One turn moves every row onto another: examples first, then more rows asked
ponit: [ 1.53 -2.34  0.37 -0.73 -1.93  1.11 -3.05  2.48 -0.50 -2.01  0.98 -1.07
 -0.13 -1.31  1.57  0.90]
Nadaz: [-0.68  1.05 -2.00  1.15  0.25  2.29 -0.69 -0.26  0.52 -2.06 -1.13  3.21
 -1.25 -0.41 -0.40 -2.51]
Repim: [ 0.33 -1.13  1.18  2.33 -0.97  1.15  0.03  0.00 -0.09 -2.61 -1.84  2.46
 -1.96  1.34  2.52  0.50]
kesaf: [-0.27  0.39 -1.33  0.42 -0.29  2.57 -0.81  1.18  0.98 -2.64 -0.39  2.89
 -1.76  0.25 -0.63 -2.72]
gem: [ 0.47  1.28  0.06 -1.52  0.22 -2.59  0.45  1.30 -0.35  1.58 -0.04 -1.05
  1.69 -2.13  0.13  1.18]
Gesok: [-0.07  1.70  1.56 -1.84  2.06  1.66  1.68  0.32  1.49  0.73 -2.69 -0.27
 -1.13 -1.75  0.47 -1.20]
Pebit: [ 0.86 -0.75 -1.28 -1.86  0.87  0.61 -1.98  2.97  2.66  0.90 -1.82  1.26
  0.83 -0.85 -1.19  1.00]
ris: [-1.19  1.71  2.07  0.18 -0.63  1.07 -1.04  1.30 -3.78 -0.95 -0.79 -0.79
 -1.42 -0.35  0.32 -0.62]
Binif: [-0.98  0.57  0.27 -1.22 -0.54  0.42 -2.38  2.55  0.36  2.84  0.79 -0.03
 -1.01  0.69  2.06 -2.32]
pap: [-2.91  0.11  0.01 -1.08  0.83 -0.76 -0.64 -0.91 -0.37  0.98 -1.20 -1.09
  1.75  1.57  2.53  0.33]
lapi: [ 1.83 -0.89 -0.67 -0.38  0.96  0.08 -1.28  0.37  2.42  1.86 -2.63  1.12
  0.72 -2.27  1.56  2.23]
Pegol: [ 0.77 -1.86 -1.54 -0.12  0.59  0.66 -3.02  0.29 -0.56 -2.58  1.22 -0.17
  0.67 -3.26  1.31  0.45]
nugad: [ 0.30  1.43 -0.44  0.84 -3.21  3.40  0.11 -0.81  1.34 -0.96 -2.03  0.89
  0.47  1.16  1.45 -0.99]
Nezo: [ 0.47 -1.80 -0.30  2.46 -0.51  0.79 -0.59 -0.79  0.37 -2.86 -1.80  2.79
 -0.73  0.74  2.45  1.19]
Lar: [ 0.47 -0.92 -0.26  2.76 -0.43  1.42 -0.43 -0.96  0.51 -3.13 -1.47  2.47
  0.16  0.96  2.50  1.00]
fotir: [ 0.20  0.70 -0.25 -1.77  1.33 -2.76  0.35  1.90 -0.13  0.08  0.63 -0.61
  1.52 -2.18 -0.47  0.78]
vuk: [-0.52  1.60 -1.61  1.81  0.09  2.56 -0.79 -0.41  0.37 -2.35 -0.95  3.11
 -0.36  0.13  0.06 -2.03]
tovor: [ 0.27  0.12  1.43 -1.31 -2.42  1.92 -2.15  3.16 -1.71 -0.79  0.33 -1.38
 -1.15 -0.25  0.08 -0.82]
zasu: [ 0.85 -0.37  0.93 -1.67  1.12 -2.82  0.78  2.11  0.15 -0.55  0.89 -1.11
  0.92 -1.88  0.64  1.28]
sazu: [ 0.91  0.46  0.59  0.30  3.32  0.19  0.16 -0.36  1.12  1.20 -2.43  1.63
 -1.13 -3.23  1.51  0.24]
vora: [ 1.01  1.33  1.19 -1.51  0.66 -2.16  0.72  2.52 -0.36  1.06  0.90 -0.68
 -0.37 -2.56  0.36 -0.28]
Tor: [-2.55  0.62  0.86  0.17  1.12 -1.16 -1.95  1.32 -1.60  1.86 -0.44  0.77
 -0.62  1.73  1.99 -0.53]
Zurik: [ 0.21  0.64 -0.72 -0.11 -3.41  3.05  0.39 -1.14  1.52 -0.64 -2.58  0.56
  0.05  0.74  1.43 -0.91]
pubog: [ 0.39 -1.89  0.77 -1.37 -0.54  0.19 -1.82  1.58  1.66  1.36  1.17 -0.87
 -0.67  0.02  4.35 -0.85]
Lomi: [ 1.32  0.43  1.21 -2.42 -0.04 -1.91  1.15  2.44  0.53  0.45  0.90 -1.73
  0.49 -2.15  0.78  0.22]
tel: [ 0.02 -1.13  1.45 -1.43  2.07 -0.04 -0.73  3.83  1.27 -0.91 -1.90  1.10
 -0.73  0.87 -0.89  1.33]
kob: [ 0.85 -0.41  1.20  2.75 -1.28  1.92 -0.19  0.27  0.14 -2.67 -1.27  2.28
 -1.28  1.58  2.63  0.15]
Kited: [ 0.03 -0.11  2.94 -2.09  1.00  0.87  1.66  1.89  1.43 -0.45 -3.07 -0.89
 -0.74  0.78  0.68  0.95]
Lod: [-2.51 -0.37 -1.42 -2.29  2.30  0.00 -0.67 -0.83  1.10 -0.41  0.50 -0.89
  1.50 -0.34  1.98 -1.62]
tobul: [ 0.66 -0.63 -1.41 -0.45 -3.37  2.97 -0.21 -0.52  2.43 -1.58 -1.84  0.59
  0.70  0.79  1.16 -0.50]
ren: [-0.83 -2.28 -0.10 -1.06  2.71 -0.59 -1.33  0.60  1.20 -0.95  1.76  0.00
 -0.39 -0.89  3.72 -1.27]
vaku: [-1.19  1.43  1.04  0.36 -0.26  0.77 -0.47 -1.85 -3.12 -0.79 -1.70 -1.48
  0.57 -1.67  1.57  0.54]
Fose: [ 0.95  1.21  1.28 -0.73  0.45 -2.85  0.61  1.84 -0.90  1.60  0.02 -0.52
  0.26 -2.05  0.83  1.04]
sitom: [-0.52  0.43 -1.64 -0.46  0.31  1.14 -1.67 -2.05 -1.19 -1.52 -0.40 -1.22
  1.75 -3.44  1.06 -0.14]
zotig: [ 0.85 -0.22 -1.33  0.22 -2.81  3.40 -0.41 -0.35  2.43 -2.25 -1.24  0.80
  1.11  0.78  1.52 -0.69]
fogu: [ 0.26  0.53 -0.98  1.14 -0.39  3.06 -0.93  1.27  1.19 -3.05  0.00  2.76
 -1.15  0.51  0.10 -2.40]

Tor turns into pap
Kited turns into Gesok
Now these:
Nezo turns into tobul
Pegol turns into ponit
fogu turns into kob
Fose turns into gem

